In the rows, 128 means zero.
Each path below is one point turned by a fixed rotation once a step. After each direction that follows a path, write how fast that rotation turns it, in degrees each step (0 if it stays still).
Each turn is a multiple of 5 degrees from 10 to 175, or 0.
Each row of a path follows its step; steps can be skipped.
Path 1:
step 2: [124 129 123 132 135 127 126 124 120 139 128 128 128 135 125 115 136 132
 129 132 139 135 129 121 137 126 126 123 133 134 136 130 118]
step 3: [123 127 129 135 123 133 118 133 116 138 139 126 130 129 131 125 124 121
 123 133 137 129 125 120 131 136 120 123 122 119 131 126 130]
step 4: [126 127 135 133 128 132 122 136 123 123 133 130 116 125 129 124 122 113
 126 126 116 131 128 119 127 122 122 131 130 123 122 121 137]
step 5: [127 142 135 130 132 130 131 135 121 123 125 136 122 132 131 133 130 133
 140 126 121 133 124 130 120 118 130 127 140 129 129 127 133]
step 7: [119 120 122 128 130 127 113 130 123 130 122 122 138 132 133 126 130 124
 126 117 130 134 123 126 133 134 119 125 129 128 125 140 122]
step 8: [130 121 126 125 128 118 126 131 122 128 128 134 122 129 132 131 113 119
 135 118 131 124 130 120 132 136 123 124 130 117 119 132 131]
step 9: [140 128 131 130 135 117 125 134 128 119 135 136 120 142 124 127 120 130
 131 134 121 127 132 126 132 123 133 125 135 128 121 122 126]
step 11: [128 121 118 131 129 128 128 123 123 136 130 120 131 129 141 118 132 128
 123 132 125 126 126 131 124 120 112 122 128 122 137 134 131]
step 13: [133 138 130 131 138 132 134 139 121 132 133 137 123 130 120 123 125 129
 139 122 131 127 127 118 138 131 122 131 126 127 123 119 127]
Speeds:
[128 125 128 128 130 131 129 126 130 131 128 134 126 125 130 127 126 125
 128 125 127 129 132 130 131 128 130 130 128 125 132 127 127] : 160
Path 2:
step 1: [138 114 139 118 129 126 129 126 130 127 123 130 126 132 122 140 123 136
 117 125 120 147 127 130 127 122 138 129 129 132 129 135 121]
step 2: [136 123 128 109 124 132 126 128 130 132 125 133 128 123 120 131 137 129
 128 132 133 138 134 142 135 123 119 129 143 132 137 129 120]
step 3: [131 128 136 123 129 126 125 129 132 130 134 134 136 122 131 119 132 110
 125 129 126 136 146 129 123 134 126 123 143 117 125 128 119]
step 5: [118 121 125 138 137 131 134 135 127 128 138 127 126 140 122 137 121 136
 139 135 134 133 130 133 119 139 129 126 136 115 126 131 128]
step 6: [126 130 135 121 123 130 128 133 128 129 138 125 125 135 122 139 117 145
 125 129 135 118 141 133 117 119 125 129 122 118 123 126 132]
step 8: [131 138 132 130 132 127 128 126 127 133 120 130 117 126 132 140 118 120
 123 116 124 144 134 119 131 119 120 131 126 127 117 136 127]
step 9: [124 115 128 122 117 125 125 128 126 135 119 131 106 124 126 132 123 123
 130 124 130 143 127 134 136 137 122 126 123 134 125 128 125]
step 11: [131 109 131 127 118 128 123 135 124 140 130 120 136 128 136 117 124 130
 133 123 125 123 137 123 120 124 126 137 139 132 129 128 121]
step 12: [137 117 130 135 132 144 125 137 122 127 140 128 130 131 126 133 123 126
 129 132 117 130 122 124 120 127 133 133 138 126 137 138 114]
Speeds:
[130 126 132 129 128 127 127 124 128 131 124 130 122 133 131 128 131 129
 127 126 125 127 128 127 130 128 127 128 129 130 130 125 129] : 40
[128 130 124 128 135 130 127 128 126 130 128 129 126 128 128 129 131 128
 131 131 132 128 124 128 129 127 125 126 131 130 131 130 127] : 140
[131 132 129 129 129 125 133 130 132 126 129 133 126 130 129 128 124 129
 129 127 131 124 127 130 126 131 126 128 130 128 126 127 128] : 35
[125 128 126 122 128 129 132 127 130 128 127 127 125 129 127 125 129 133
 127 129 128 129 128 134 125 127 127 128 126 126 130 126 129] : 90
[129 132 126 122 129 127 128 129 128 126 130 129 127 126 126 133 128 125
 126 125 124 130 129 128 129 128 129 129 131 131 130 126 131] : 60
Path 3:
step 1: [128 132 137 130 123 139 142 132 129 127 130 127 127 137 123 120 137 123
 132 133 125 128 120 135 132 123 137 141 125 133 124 136 123]
step 2: [128 134 134 129 112 118 122 127 134 134 129 116 144 124 133 124 129 134
 132 125 131 132 127 127 123 136 125 125 123 126 118 122 127]
step 6: [118 140 129 130 124 127 129 135 121 123 119 116 136 129 126 113 129 136
 138 133 127 123 128 134 124 131 123 127 134 134 124 124 122]
step 7: [136 135 132 139 123 126 135 114 135 135 139 127 129 131 129 127 135 129
 133 126 117 127 120 133 122 123 137 134 124 119 124 133 125]
step 8: [123 138 125 132 115 120 125 137 133 138 118 129 133 124 135 127 120 129
 139 133 128 127 133 133 139 131 125 123 119 133 125 130 125]
step 9: [133 121 132 138 133 139 135 130 136 128 129 125 133 128 127 127 140 125
 141 126 116 121 127 120 136 124 126 134 131 120 116 128 130]
step 10: [116 125 133 132 118 121 134 131 119 133 126 124 133 128 133 123 121 125
 137 123 138 124 126 127 121 126 134 128 121 140 116 132 130]
step 12: [120 137 127 139 127 119 139 130 120 128 122 121 131 128 132 129 127 131
 139 135 120 121 131 133 125 130 130 130 125 133 135 145 126]
step 13: [135 130 133 138 121 122 126 120 139 135 126 137 123 129 122 120 130 122
 133 124 119 121 125 134 133 137 124 133 125 123 114 122 130]
Speeds:
[128 126 125 126 128 133 129 122 129 129 125 127 129 131 129 128 127 128
 126 126 128 125 127 128 129 126 126 133 124 125 130 130 128] : 170
[130 130 129 125 125 130 126 124 127 127 129 126 129 128 127 124 125 130
 130 129 127 131 128 123 124 130 133 127 130 128 131 130 126] : 80
Path 4:
step 1: [122 123 128 121 126 127 127 129 118 125 119 122 136 124 122 135 131 127
 136 137 122 123 139 123 126 142 125 130 121 121 127 124 122]
step 2: [126 124 133 128 130 135 123 124 126 130 134 119 125 118 126 120 118 138
 125 138 137 118 131 128 127 130 114 120 127 129 124 123 124]
step 3: [129 119 128 132 136 132 136 120 121 130 135 136 119 142 133 125 127 132
 124 127 134 125 137 128 117 127 127 133 132 133 121 122 130]
step 6: [131 131 129 124 123 123 133 122 128 140 135 124 134 130 138 128 128 137
 136 128 134 121 130 125 118 136 127 130 118 130 135 127 114]
step 7: [120 112 123 124 131 125 131 125 117 132 130 138 139 123 128 129 122 121
 119 125 131 119 129 127 126 128 125 122 126 135 126 124 118]
step 8: [122 115 126 127 132 130 127 119 124 123 122 124 125 133 118 128 125 129
 129 144 130 122 136 117 133 127 135 132 136 125 132 122 128]
step 11: [131 120 132 118 128 136 128 131 109 141 125 124 125 133 127 129 131 128
 135 123 123 125 131 118 123 124 129 122 120 131 131 128 131]
step 12: [130 127 128 124 129 121 123 116 127 130 117 122 129 126 126 128 131 124
 129 137 135 119 134 123 125 120 123 129 121 134 116 139 121]
step 13: [131 116 131 134 122 125 134 119 136 129 119 125 129 125 132 128 118 137
 121 129 130 125 131 125 122 139 126 140 129 134 130 124 119]
Speeds:
[128 129 126 129 128 131 126 125 126 129 123 128 131 127 128 130 131 129
 126 126 132 129 129 129 130 129 128 126 121 128 130 127 125] : 65
[129 129 130 127 127 128 128 131 129 132 129 124 128 127 128 134 130 123
 129 127 127 129 126 125 126 126 127 128 127 127 126 127 123] : 65
[128 129 125 125 126 124 123 129 125 128 128 128 131 127 130 130 125 130
 129 129 129 128 124 130 128 124 124 129 128 129 125 124 131] : 145
[129 131 129 126 128 128 127 130 125 126 134 125 129 123 128 128 128 132
 130 127 126 130 128 130 127 135 127 127 127 127 129 128 127] : 85
[129 123 128 131 129 131 127 126 129 131 130 125 126 126 125 129 128 130
 125 127 127 130 124 127 132 128 128 131 129 132 130 125 130] : 135
[124 126 125 128 128 127 127 129 130 130 131 131 131 127 129 128 127 124
 130 132 130 127 126 128 132 131 132 128 128 125 132 126 127] : 45
Path 5:
step 0: [129 121 123 123 127 127 118 121 131 130 132 119 137 126 124 129 132 133
 128 130 139 111 120 134 140 119 125 120 128 133 124 127 123]
step 2: [122 129 119 132 131 119 124 137 134 109 129 123 133 121 118 130 125 137
 127 128 122 120 125 138 134 133 122 125 130 129 121 133 133]
step 3: [125 133 121 122 132 127 132 139 138 126 130 113 131 120 130 137 128 137
 124 126 134 113 125 134 121 130 122 120 129 119 131 130 126]
step 4: [133 125 128 124 130 131 123 128 127 125 133 120 125 131 128 133 133 135
 130 130 143 110 119 137 140 132 128 118 134 130 132 135 127]
step 8: [134 128 132 129 133 130 123 119 127 128 134 124 125 136 126 124 136 141
 130 132 142 121 127 130 144 133 120 125 132 122 133 137 119]
step 9: [120 131 128 129 142 130 139 130 127 123 139 125 132 140 121 125 133 139
 131 126 134 139 126 132 140 125 121 128 126 127 126 126 122]
step 11: [123 137 122 135 130 133 124 132 138 130 137 115 135 139 124 124 127 133
 125 125 132 117 128 120 123 132 120 129 123 117 128 131 115]
step 12: [126 123 132 133 128 131 124 113 134 124 139 117 132 139 130 124 135 140
 128 130 132 121 128 127 134 129 120 132 133 128 128 143 125]
step 13: [114 126 128 125 138 135 139 126 136 123 142 118 138 138 127 129 136 134
 123 126 127 131 122 129 136 124 124 129 128 136 119 126 129]
Speeds:
[126 126 132 132 126 132 131 131 127 127 129 126 127 130 129 127 127 125
 130 126 127 124 124 128 126 127 127 129 132 127 130 129 132] : 45
[127 127 129 129 127 132 123 126 128 131 127 124 128 132 125 126 127 131
 127 130 124 134 128 128 128 125 126 128 130 125 128 126 127] : 25
[126 126 125 127 126 128 129 125 125 126 132 126 127 128 126 131 131 124
 129 128 127 130 130 128 133 129 129 130 127 124 130 130 131] : 95
[131 126 127 133 131 126 128 126 126 127 129 126 128 129 124 127 128 130
 130 129 132 132 129 127 125 131 128 130 130 131 128 132 131] : 100
[132 128 132 128 127 130 124 129 127 131 132 128 131 129 127 128 128 128
 132 129 128 125 131 131 128 132 129 130 124 128 129 127 128] : 100
Path 6:
step 0: [133 128 124 128 147 138 134 129 122 131 132 133 120 122 126 113 139 127
 123 122 126 120 136 129 126 127 138 126 117 136 131 129 127]
step 1: [119 136 126 114 127 127 135 133 126 130 136 129 124 134 118 119 128 141
 131 125 126 125 114 122 121 124 126 136 120 139 123 126 127]
step 2: [131 115 122 132 127 131 128 136 125 138 133 126 127 131 129 120 124 137
 137 130 119 123 135 123 119 140 124 130 115 118 134 118 130]
step 5: [117 123 140 118 130 131 136 118 130 143 120 127 117 128 128 125 135 119
 126 121 122 120 125 129 138 122 120 127 127 131 128 128 135]
step 6: [119 120 129 127 128 136 118 131 123 123 131 137 117 135 131 121 136 143
 123 119 131 116 128 125 137 131 130 123 131 130 128 121 120]
step 7: [114 133 130 126 135 117 119 128 139 135 132 135 124 126 123 127 128 130
 128 121 117 115 137 120 120 122 128 134 122 124 129 133 120]
step 8: [131 127 137 122 140 134 127 138 124 125 130 133 135 122 132 132 122 131
 124 118 123 126 123 125 121 142 124 123 113 134 136 125 115]
step 11: [134 131 122 136 130 134 139 120 132 136 124 141 121 123 122 125 127 131
 124 116 126 118 135 122 130 124 136 127 134 139 133 121 137]
step 13: [126 134 127 128 129 131 126 124 128 145 138 123 118 125 128 118 127 129
 136 126 122 115 122 120 125 145 119 131 128 128 130 123 129]
Speeds:
[129 122 125 128 130 129 127 131 125 125 125 128 130 130 131 127 129 128
 127 128 132 128 129 133 127 129 127 129 126 128 130 127 123] : 175
[127 129 130 132 128 127 131 131 127 132 128 128 129 127 132 129 124 124
 130 129 129 125 131 128 132 129 126 129 123 130 127 127 128] : 130
[126 128 132 122 128 128 130 132 129 127 124 128 129 126 126 129 130 128
 131 130 126 130 128 129 129 125 125 128 129 131 124 129 124] : 160
[128 125 130 133 127 125 128 131 126 125 126 128 131 125 129 128 126 127
 130 126 125 130 123 125 122 129 127 128 128 126 127 127 130] : 60
